In the rows, 128 means zero.
The rows of Y fall into a few groups, and each row is roughly a mix of its group's hidden directions.
Y:
[[136 119  55  77 118 104 116 135 126  95]
 [ 96 126 110 105  86  90  94 114 131  68]
 [158 157 161 154 114 153 121 140 141 201]
 [117  97 131  88  92 102 121  94 134  63]
 [116 156 127 170 147 132 111  88 112  59]
 [ 91 128 102  76 119  96 105 189 138 126]
 [135 117  53  80 127 101 141 137 126  95]
 [118 163 168 169 137 112  81 135 145  76]
 [106 113  86  76 126 131 172 182 133 137]
 [102 150 151 114 104 102  72 183 153 113]
 [109 111  62  85 111 100 104 153 145 102]
 [ 84 136  91  81 130 101 109 184 138 113]
 [135 173 124 153 119 131 106  80 120  61]
 [159 137  95  78  82 151 101 112  85 125]
 [155 135  69  83  76 125 136 113 108 112]
 [114 108  66  88 134  89  98 147 139  94]
 [ 92 112 101  75 112 104 115 188 140 143]
 [118 136 107 108 110  92  86  85 109  69]
 [ 85 145 122 132 149  93  87 166 148  75]
 [147 113  74  80 123  98 126 109  86  94]
 [112 108 110  91 110 103 127  99 126  50]
 [135 110 119 181 133 178 169  77 134 132]
 [120 137 108 116 128  94  93  77 101  67]
 [148 192 155 170 101 158 110  97 135 115]
 [100  72 124 115 161 121 156 177 125 168]
 [141 145 198 182 135 143 139  99 123 151]
 [134 111 119  95 120 150 192 120  66 138]
 [135 188 137 181 134 150 109  94 119  90]
 [ 74 110 112 139 111  95 119 166 188 125]
 [115  89 102  86 142 121 159 182 130 172]
 [ 88  89 147 116 113 131 185 134  78 149]
 [154 166 175 171 102 144  96  84 135 126]
 [ 80 147 123 104 116 112  93 191 145  98]
 [ 95 118 186 185 159 105 129 130 154 138]
 [120 114  60  90 131  90 107 145 147  92]
 [143 134 104 120 146  99  80  76 104  79]
 [177 148 156 140 190 140 106  97  99 118]
 [ 86 116 107  83 100 118 114 192 147 142]
 [120  85 103  83 138 115 154 177 132 175]
 [ 78 125  86  99 150  93 112 173 140  98]
 [123 113  54  77 133 109 124 151 134  99]
 [136 108  67  77 145  97 124 128 101  91]
 [132 175 179 181 104 169 124 114 138 131]
 [134 133 106 120 122 106 100  63  95  74]
 [ 89 133 105  81 120  96 100 189 140 122]
 [103 120  71  99  75 122 149 159 162 126]
 [131 125 101 116 103 103  91  74 109  70]
 [100 137  91 123 143 120 138 115 113  44]
 [147 116 105  98 104 124 186 101  69 122]
 [145 134  58  83  90 114 106 129 135 102]
 [146 136 150 145 129 149 135 160 138 213]
 [156 123 125 147 108 164 163  61  89 129]
 [110 132 107 116 126  90  93  86 108  62]
 [ 83 131 101 125 165  87 103 159 142  77]
 [124  72 114  88 143 107 144 168 131 180]
 [109 118 101 124 114  98 103  86 117  56]
 [108 122 124 156 144 137 171  71  88  85]
 [ 81 119  99  84 111 114 114 192 144 129]
 [169 150 145 110  85 174 155 111 103 169]
 [105 151 125  78 119  90  91 187 128 115]
 [122 110  59  88 135  88 117 143 139  91]
 [127 159 173 191 129 148 106  89 125 101]
 [153 151 190 169 107 148 121  88 109 152]
 [171 135  97  86 127 135 165  94  96 170]
 [115 164 164 107 149 122 128 187 133 183]
 [123 138 136 101 125 107  90 197 169 158]
 [153 104 134 178 131 166 164  71 129 145]
 [115 158 157 103 145 114 113 194 145 175]
 [151 119 142 144 153 158 149 176 157 191]
 [191 165 164 119 130  97 100  94 111 140]
 [140 162 143  88 126  71  74 157 131 124]
 [177 130 168 153 102 165 146  85 115 162]
 [115  71 135 118 156 118 144 170 127 188]
 [123 103  72  67 128 127 151 143  88 113]
 [122 110 111  80  96 103 126  98 132  60]
 [170 185 154  85 113 101  95 131 106 132]
 [163 137 150 132 123 169 154 147 128 202]
 [126 112 131 169 156 161 189  87  99 119]
 [ 83  65  93 144 140 151 169 140 139 133]
 [105  74 108 110 170 113 151 173 120 165]
 [ 88 116 136 135 158 114 137 200 171 132]
 [161 183 158  95 118  90  80 137 119 124]
 [116  73 102  69 130 104 152 163 133 150]
 [163 138  74  86  75 129 137 107 104 113]
 [124 122 100 104  99  88  70 115 139  77]
 [ 96 100  69  80 150 113 157 156 113 133]
 [159 118 133  83  87 125 131 148 149 195]
 [152 121  96 129 140 108  86  70 110  78]
 [107 135 134 105 136  98  94 199 170 142]
 [123 127 107 117  87 111 107  70 104  72]
 [147 164 142 169 146 128  85 129 194 124]
 [160 126 151 187 147 148 144  65 124 119]
 [112  84 101  89 147 116 158 180 128 168]
 [121 148 146  98 122 112  99 196 159 170]
 [120 169 166 111 166 125 131 174 120 182]
 [100  76 108 157 122 178 177 121 136 145]
 [110 126 193 188 156 108 119 117 148 138]
 [ 86  79  81 148 144 159 174 127 138 127]
 [143 152 194 180 131 156 142 107 133 156]
 [145 131  66  91  84  99 101 116 130  99]]

Each list below has one row that fits no group; the rest each fit one group, if only roughly. Name that row.
    j_612: [ 72 144 125 137 142 127 106 176 142  70]
    j_119: [ 85 117  89 126 163 121 149 133 110  61]
    j_481: [153 164 157 147  85 131  93  75 141  97]
    j_670: [109  83 121  86 124 126 165 180 137 169]
    j_749: [108 157 115  94 153  76  88 166 126  95]
    j_87: [130 134 122 139 133 122 134  52  83  83]
    j_191: [119  95  91 113 152 119 150  92 121  59]
    j_114: [151 121 162 184 116 178 153  84 128 140]
    j_298: [158 140  89  86  65 152 132 113  97 129]
    j_460: [100 124  83  63 118 103 122 175 133 136]
    j_936: [139 113  72  74 102 127 158 122  84 112]
    j_90: [125 104 109  86 138 153 186 136  71 136]
 | j_191
    j_903: [132 134 187 178 189 124 127 125 145 139]
    j_796: [136 103 136 192 137 172 160  81 134 131]
    j_405: [150 112 104 143 106 140 136  53  99  90]
    j_512: [ 80 127 117 112 133  78  95 147 143  71]
    j_623: [135 158 170 176 107 165 160 124 163 161]
    j_642: [141 163 162 186 133 141  98  79 116 105]
    j_889: [146 149 189 169 142 170 157 114 124 159]
    j_901: [129 121 141 161 135 170 196  92  96 140]
    j_693: [ 99 134 114  92 123  81  82 180 153 123]
    j_598: [114 118  70 105 126 124 147 116 101  59]
 | j_598
    j_369: [135 124  67  71  81 139 138 141 109 126]
    j_165: [ 72 126  99 100 132 108 109 189 145 106]
    j_299: [143  99 152 167  94 182 158 102 134 164]
    j_995: [169 143  81  85  94 160 165 120 103 129]
    j_551: [151 123 112 147 136 138 137  51  85  97]
    j_588: [ 91 131  97 115 163  77  92 154 145  87]
    j_375: [132 149 127  89 129  92  65 172 156 141]
    j_496: [169 138 154 167 129 168 157  71 109 136]
    j_328: [126 141 159 144  85 130  95  65 112  88]
    j_441: [100 150 160 112 142 121 135 199 147 171]
    j_916: [133 147 190 181 120 153 106 118 151 163]
    j_701: [100 137 115 102 111  78  77 125 135  74]
 | j_328
    j_154: [ 94 115 181 178 173 107 111 134 154 131]
    j_17: [ 82 131 118 113 118  79  94 124 130  65]
    j_606: [155 142 150 118  95 156 142 153 141 204]
    j_167: [135 132  83  82  54 141 125 128 112 130]
    j_107: [177 118 136 145 121 177 157 132 134 191]
    j_979: [107 122 104 121 142  84  86 106 126  60]
    j_264: [181 130 132 130 111 175 153 110 112 188]
    j_535: [154  96 141 173 108 172 154  84 139 163]
    j_969: [135 104 130 185 113 179 155  86 152 147]
    j_818: [152 126 162 154 138 134 115 150 141 210]
    j_930: [145 141 128 101 132 100  66 177 165 152]
    j_621: [104  83  91  90 134 108 176 135  85 120]
    j_511: [121 135  78 102 128 114 133 102 112  53]
    j_683: [ 94 105 182 182 158 128 153 102 145 117]
 | j_683
    j_730: [128 151 160 186 144 131  95  81 116  88]
    j_251: [140 133  75  90  55 134 124 117 119 120]
    j_564: [146 127  68  75  99 133  81 134 127 114]
    j_582: [159 130 119 143 125 148 140  51  82 111]
    j_616: [126 120 110 119 135  98 107  79 116  52]
    j_775: [119  83 136 174 107 177 158 112 151 164]
    j_503: [160 164 130 124 108 151 132 160 144 203]
    j_973: [ 93 126 111 124 162  82  94 126 130  64]
    j_583: [109 112  98  75 112 112  96 181 166 134]
    j_379: [147 135 154 141 143 168 173 150 124 195]
    j_672: [145 129 154 151 135 172 176 146 132 191]
    j_94: [162 142  88  89  67 134  99 106 107 120]
    j_15: [150 150 182 156 114 177 154 100 105 157]
    j_596: [150 159 166 191 157 132 119 110 173 129]
 | j_583
    j_823: [ 98  87 102 103 163 124 161 185 120 153]
    j_373: [101  94  99 109 166 124 163 185 121 160]
    j_900: [175 120 141 151 118 179 166 123 130 183]
    j_216: [145 129 180 160 161 148 181 104  98 147]
    j_801: [120 155 113  55 116 103 117 171  99 116]
    j_193: [ 94 145 123  93 118  76  78 153 144  92]
    j_250: [127 155 176 175 124 146  85 132 176 148]
    j_944: [ 85 130 190 175 138 138 106 144 157 151]
    j_262: [138 167 166 175 124 167 136 144 136 182]
    j_477: [134 110  84  81 112 122 151 109  67 103]
    j_398: [114 142 113  85 145  69  87 165 127 101]
    j_58: [132 133  65  90 132 135 117 117 105  66]
    j_367: [156 119  83  70 115 125 146 118  74 110]
 | j_58
    j_372: [ 88 153 153 101 139  95 108 194 149 140]
    j_247: [ 92  78  97  87 150 108 159 170 128 121]
    j_626: [110 144 133 100 144  85  79 185 159 130]
    j_519: [ 83  81 108 103 162  97 162 160 108 119]
    j_662: [161 125 163 184 117 169 142  77 129 136]
    j_509: [151 125 116 149 141 141 136  51  84 101]
    j_359: [155 154  67 102  70 139 124 126 157 124]
    j_824: [145 137 173 161 200 149 157 116 122 133]
    j_345: [126 128 117  99 132  91  65 175 168 125]
    j_594: [114 142 123 156 130 141 165  78  77  80]
 | j_594
